In the data rows, zero lies at 4.5, halfway between 4 and 5.
Some points:
[5 5 4 4 3 4 9 6 4 2 0 3 6 9 3 6 2 9 4 4 4 5 7 9 4 5 6 3 5 5 5 3]
[4 4 5 4 5 3 3 3 6 4 3 4 4 5 5 5 5 3 5 4 3 5 3 4 4 5 6 3 6 5 4 4]
[3 9 5 4 5 5 4 2 3 5 8 4 4 5 4 5 6 4 6 9 5 7 4 5 9 4 6 6 5 4 8 4]
[5 3 3 4 4 5 5 7 5 4 8 3 4 3 4 5 3 4 5 4 4 5 4 5 9 5 4 4 4 3 5 3]
[5 3 3 4 5 9 3 4 4 6 4 5 3 3 5 7 4 6 5 4 7 5 4 3 3 4 4 4 5 4 4 3]
[0 5 3 9 3 4 6 4 7 4 6 4 5 6 7 5 4 4 3 4 6 4 4 5 3 8 8 5 3 5 4 6]
[6 5 5 4 1 4 3 4 3 4 3 6 5 5 7 4 0 5 5 4 4 5 4 3 4 7 3 9 5 4 4 5]
[5 2 4 4 5 4 8 4 4 6 4 7 5 3 6 5 1 5 9 4 4 5 2 4 4 4 6 4 5 5 5 9]
[4 3 8 5 4 4 5 5 6 7 4 5 9 2 3 3 3 4 5 5 3 5 5 4 3 0 6 6 4 4 2 3]
[5 3 4 5 3 5 4 7 3 4 5 4 4 5 4 4 5 6 4 5 5 7 3 9 4 3 5 4 3 4 8 4]
[5 6 2 5 6 3 2 5 6 3 1 3 6 4 3 5 4 4 3 4 4 2 4 5 5 4 4 4 2 4 4 9]
[4 3 4 4 2 4 3 3 2 5 4 9 4 6 5 8 4 6 3 3 2 3 4 2 4 2 4 5 5 4 5 4]
[2 5 4 4 5 4 4 0 3 4 2 8 4 4 3 4 5 6 5 4 4 3 4 2 6 4 3 3 6 3 3 3]
[6 6 4 4 6 3 3 6 4 6 4 9 4 3 4 6 9 4 6 4 5 4 5 5 4 6 6 4 3 4 4 3]
[6 4 3 4 4 5 5 5 6 6 5 4 5 2 3 7 6 4 5 6 4 4 6 5 4 6 4 3 3 4 3 5]
[9 3 6 4 5 2 6 3 8 4 5 7 3 4 7 4 4 4 4 8 4 5 4 4 2 5 4 3 5 5 4 5]
[1 4 5 2 4 9 3 2 6 4 5 4 3 6 3 4 6 4 6 4 5 2 5 3 5 4 9 4 4 6 5 5]
[4 5 5 6 7 3 7 7 4 2 3 2 3 5 4 5 5 2 6 4 4 3 4 3 4 4 4 4 4 3 4 6]
[6 4 3 4 4 3 4 4 2 5 6 4 4 5 4 1 7 4 3 4 4 3 4 3 5 6 7 3 3 8 2 6]
[6 5 9 5 5 6 3 3 5 4 5 4 9 6 5 5 3 3 4 4 9 5 8 5 4 5 4 3 5 4 4 5]
[3 5 4 5 5 4 3 4 4 3 4 4 3 5 4 5 5 3 4 5 5 4 4 6 3 3 4 8 7 5 4 9]
[5 4 5 4 4 4 5 4 4 5 4 7 4 4 9 3 5 4 3 5 4 4 4 4 5 5 5 4 5 6 6 4]
[5 4 5 3 5 4 4 5 9 4 2 4 4 4 9 3 4 4 3 5 4 4 3 5 6 4 5 3 7 6 4 4]
[5 4 6 3 3 3 4 4 8 4 3 5 3 4 4 4 5 3 4 5 5 4 4 4 5 5 6 5 4 4 9 2]
[6 5 4 4 4 3 4 4 7 4 4 7 5 7 3 4 4 4 3 4 3 3 4 5 4 9 4 4 5 5 4 3]
[4 4 5 4 3 4 3 7 5 3 4 5 3 4 4 4 4 4 4 3 8 6 9 5 5 4 5 3 9 5 5 9]
[4 4 4 5 3 7 4 5 5 3 3 5 5 7 4 3 4 4 3 4 4 6 4 9 5 2 0 5 3 4 3 3]
[0 3 4 3 9 5 6 6 5 5 9 5 4 4 3 3 0 4 0 4 4 3 4 4 4 5 6 6 4 2 4 3]
[4 5 3 4 0 3 3 5 6 6 8 3 5 4 7 3 6 4 4 5 4 4 3 5 4 4 5 4 9 4 1 5]
[4 4 3 5 4 4 5 7 4 5 7 3 4 4 3 8 6 4 7 3 2 3 5 3 5 5 3 4 4 4 3 4]
[5 4 5 5 5 9 4 5 4 6 3 5 4 5 4 3 4 5 4 9 4 2 4 5 3 5 4 4 5 6 3 5]
[5 3 3 4 5 5 4 6 5 4 5 4 4 4 2 4 4 4 5 4 4 5 4 4 6 5 5 6 4 5 5 4]
[7 6 5 9 3 4 7 4 6 6 7 3 4 3 5 5 4 5 4 4 5 2 4 3 5 4 5 4 4 6 8 2]
[5 9 5 4 3 6 6 3 4 8 6 5 4 5 4 5 5 4 3 2 4 8 4 3 4 5 5 4 3 4 4 5]
[5 2 0 8 3 3 4 1 3 7 4 5 4 4 4 2 3 4 6 6 5 3 9 5 4 2 2 5 5 4 4 5]
[5 3 3 4 4 5 4 7 4 4 7 4 4 4 4 6 4 3 5 4 4 4 4 5 8 3 4 4 4 4 8 5]
[5 4 4 3 4 3 4 4 6 4 6 3 4 4 5 4 4 4 4 4 4 4 5 5 3 4 5 6 4 8 4 6]
[0 3 7 2 2 2 7 9 3 7 5 4 3 4 4 1 5 5 5 5 8 2 5 3 4 5 0 3 1 4 3 5]
[5 5 5 4 3 4 5 4 4 4 7 5 3 5 4 9 4 3 1 6 4 4 5 4 3 3 5 5 2 4 8 5]
[4 5 4 4 4 4 6 4 8 5 4 3 5 3 5 5 5 5 5 4 5 3 4 3 7 5 6 7 4 5 5 5]
[2 5 5 3 4 4 3 3 3 3 4 6 5 6 7 5 1 4 9 4 3 4 4 5 4 4 4 1 4 4 5 5]
[0 7 1 2 4 8 3 5 5 3 2 3 6 1 4 2 5 4 3 7 2 9 4 1 2 7 2 4 4 4 8 4]
[5 9 4 4 4 5 7 4 4 5 5 5 4 3 4 4 4 4 4 4 4 6 4 4 6 2 5 4 3 4 6 5]
[3 3 7 6 6 3 6 4 2 8 1 3 4 3 4 3 4 4 4 4 4 4 4 4 5 5 7 6 4 4 4 4]
[5 4 5 3 5 5 3 4 2 5 4 6 6 4 4 3 5 4 4 3 4 4 4 4 4 6 7 5 3 6 4 5]
[6 5 5 4 1 5 6 5 4 4 3 4 5 2 4 9 5 4 2 8 3 5 4 6 9 6 7 5 3 4 3 5]
[5 4 6 4 5 5 4 7 4 4 4 3 4 4 4 5 4 4 5 4 6 5 9 4 4 5 5 4 9 4 4 4]
[5 9 5 4 5 4 5 4 3 5 9 4 5 4 5 5 5 4 4 9 4 6 4 6 9 4 5 4 5 4 9 4]
[6 4 6 4 9 3 4 4 3 5 3 3 9 5 4 6 5 4 4 4 9 4 3 4 4 5 4 4 5 4 5 4]
[5 6 6 4 4 5 4 4 5 4 5 5 4 4 9 3 4 4 4 4 3 3 4 4 4 4 2 5 6 5 4 4]
[7 3 6 6 7 6 5 5 5 9 5 4 3 6 4 3 5 4 5 4 3 5 5 3 7 5 2 5 4 4 5 7]
[4 4 3 5 7 4 6 9 5 6 5 5 6 9 5 3 9 8 4 5 3 7 8 3 4 0 4 5 5 5 5 5]
[4 5 3 5 5 4 3 5 4 4 3 3 3 5 2 5 3 4 6 6 4 4 3 3 3 5 4 4 3 5 4 3]
[3 4 5 7 6 5 4 3 8 4 5 4 4 4 5 5 4 4 6 3 4 6 4 5 4 5 4 4 4 9 4 3]
[5 4 3 4 4 7 5 5 3 5 4 3 4 4 4 4 4 4 4 5 4 6 4 3 4 6 5 6 3 4 4 4]
[5 4 3 3 5 5 8 0 4 6 5 0 4 3 4 3 9 5 5 1 6 3 4 9 3 7 4 5 4 2 4 5]
[3 7 4 2 3 3 4 6 3 4 4 6 4 4 6 6 6 4 2 5 8 4 3 5 3 4 3 6 5 7 3 2]
[5 4 5 4 4 3 3 5 5 3 4 5 3 7 3 5 5 4 4 3 4 4 2 4 4 4 5 3 5 5 4 4]
[6 1 7 5 4 4 2 4 3 7 3 3 5 5 4 4 4 5 4 3 2 4 6 6 4 5 6 4 4 4 6 2]
[5 4 4 4 4 5 7 4 4 3 4 4 5 5 4 3 6 9 3 3 4 7 4 4 4 4 5 4 5 4 5 5]
[6 4 4 7 4 4 4 5 8 3 4 5 4 4 6 6 3 4 5 4 5 5 4 3 4 5 4 4 3 6 4 4]
[5 5 5 6 4 5 5 4 4 5 4 6 4 3 4 4 5 4 5 3 4 4 3 4 3 4 4 3 6 3 5 3]
[4 4 4 3 4 4 4 7 3 5 5 3 5 7 4 6 4 5 5 4 3 6 2 6 3 5 6 4 5 4 6 4]
[4 5 5 4 5 4 6 3 4 6 4 9 5 4 3 4 5 4 6 4 4 5 3 4 4 5 5 3 7 3 3 4]
[4 6 4 3 3 5 5 7 4 5 4 4 3 4 3 1 4 3 5 5 5 6 4 3 5 3 6 5 3 3 2 4]
[6 5 4 4 6 5 3 4 3 3 5 4 9 7 4 5 3 4 4 4 6 3 4 4 4 5 4 3 5 4 3 4]
[6 7 5 4 4 4 4 4 3 4 4 4 2 4 4 4 4 4 4 3 6 5 4 3 3 3 4 6 7 3 4 5]
[4 4 4 4 3 4 4 6 4 4 5 9 5 4 6 2 4 5 4 3 4 5 4 5 5 7 5 4 3 5 6 4]
[5 5 6 5 5 5 5 4 2 5 3 7 4 3 5 4 5 4 4 4 3 3 4 4 3 6 4 3 5 5 6 4]
[6 6 6 9 4 5 3 6 4 3 5 4 4 4 4 3 4 4 9 5 4 3 4 4 3 5 3 8 5 4 4 3]
[6 4 4 5 4 4 4 5 5 4 4 3 2 4 3 6 3 4 4 4 6 3 4 3 3 3 5 6 7 5 5 4]
[5 4 6 5 7 4 4 3 4 4 3 4 9 6 4 7 5 4 4 5 9 4 3 3 4 4 4 4 4 4 5 4]
[5 4 4 5 4 5 4 2 4 7 4 4 3 7 4 6 5 3 4 8 3 8 3 4 4 3 5 2 4 3 3 5]
[4 4 1 9 7 3 4 5 4 3 4 4 4 3 9 5 5 5 6 4 5 5 5 4 5 6 8 6 3 7 2 1]
[6 4 5 7 5 4 7 5 5 3 4 3 4 5 6 4 6 3 4 4 3 3 5 3 4 5 4 4 3 3 4 4]
[4 5 4 3 6 3 5 3 4 9 4 3 4 5 4 7 4 5 5 3 5 7 3 6 5 4 0 4 4 5 5 3]
[3 4 4 2 5 4 2 3 6 4 4 3 4 5 7 6 4 3 9 4 3 4 5 5 4 4 7 5 2 4 3 2]
[3 2 9 5 4 4 5 3 3 0 5 3 4 5 3 6 5 9 3 5 2 5 5 5 4 5 3 5 4 4 3 6]
[5 0 4 4 2 7 7 3 6 0 6 5 5 4 5 0 8 2 6 3 5 6 4 3 6 6 4 3 4 4 5 4]
[5 5 4 4 4 4 5 4 8 5 6 4 4 4 5 4 5 5 5 4 4 3 4 4 6 5 6 8 3 6 5 4]
[5 5 6 5 5 4 3 4 3 3 5 4 2 3 4 4 4 3 5 5 5 5 6 8 3 3 4 6 6 5 4 5]
[6 4 3 4 3 4 3 5 5 4 5 5 5 6 4 3 5 9 4 4 5 5 3 6 4 4 5 5 4 3 4 5]
[5 5 4 5 5 5 1 5 4 4 4 2 3 3 5 3 2 9 3 5 4 4 5 4 4 5 4 0 3 2 5 4]
[5 5 4 4 8 8 6 4 4 4 5 5 5 3 5 6 5 4 3 3 3 5 6 6 4 4 4 5 3 4 2 5]
There is one direction along which these points spread out most. Take the direction at right angles to it along which they spread out most. Go by this last direction. Where along it does each point below lie, from 0 to 99? The average is 50, and the first point in the table lies past the average. One standard deviation of the points above along it is 16.
[4 5 3 4 0 3 3 5 6 6 8 3 5 4 7 3 6 4 4 5 4 4 3 5 4 4 5 4 9 4 1 5] >> 32
[6 4 5 7 5 4 7 5 5 3 4 3 4 5 6 4 6 3 4 4 3 3 5 3 4 5 4 4 3 3 4 4] >> 38
[6 5 4 4 6 5 3 4 3 3 5 4 9 7 4 5 3 4 4 4 6 3 4 4 4 5 4 3 5 4 3 4] >> 66
[5 3 3 4 5 5 4 6 5 4 5 4 4 4 2 4 4 4 5 4 4 5 4 4 6 5 5 6 4 5 5 4] >> 48
[3 4 4 2 5 4 2 3 6 4 4 3 4 5 7 6 4 3 9 4 3 4 5 5 4 4 7 5 2 4 3 2] >> 26
[5 3 3 4 4 5 5 7 5 4 8 3 4 3 4 5 3 4 5 4 4 5 4 5 9 5 4 4 4 3 5 3] >> 48
[4 6 4 3 3 5 5 7 4 5 4 4 3 4 3 1 4 3 5 5 5 6 4 3 5 3 6 5 3 3 2 4] >> 52
[7 3 6 6 7 6 5 5 5 9 5 4 3 6 4 3 5 4 5 4 3 5 5 3 7 5 2 5 4 4 5 7] >> 57
[5 4 5 5 5 9 4 5 4 6 3 5 4 5 4 3 4 5 4 9 4 2 4 5 3 5 4 4 5 6 3 5] >> 55
[5 9 4 4 4 5 7 4 4 5 5 5 4 3 4 4 4 4 4 4 4 6 4 4 6 2 5 4 3 4 6 5] >> 57
[5 3 3 4 4 5 4 7 4 4 7 4 4 4 4 6 4 3 5 4 4 4 4 5 8 3 4 4 4 4 8 5] >> 55
[5 4 6 4 5 5 4 7 4 4 4 3 4 4 4 5 4 4 5 4 6 5 9 4 4 5 5 4 9 4 4 4] >> 64
[9 3 6 4 5 2 6 3 8 4 5 7 3 4 7 4 4 4 4 8 4 5 4 4 2 5 4 3 5 5 4 5] >> 27
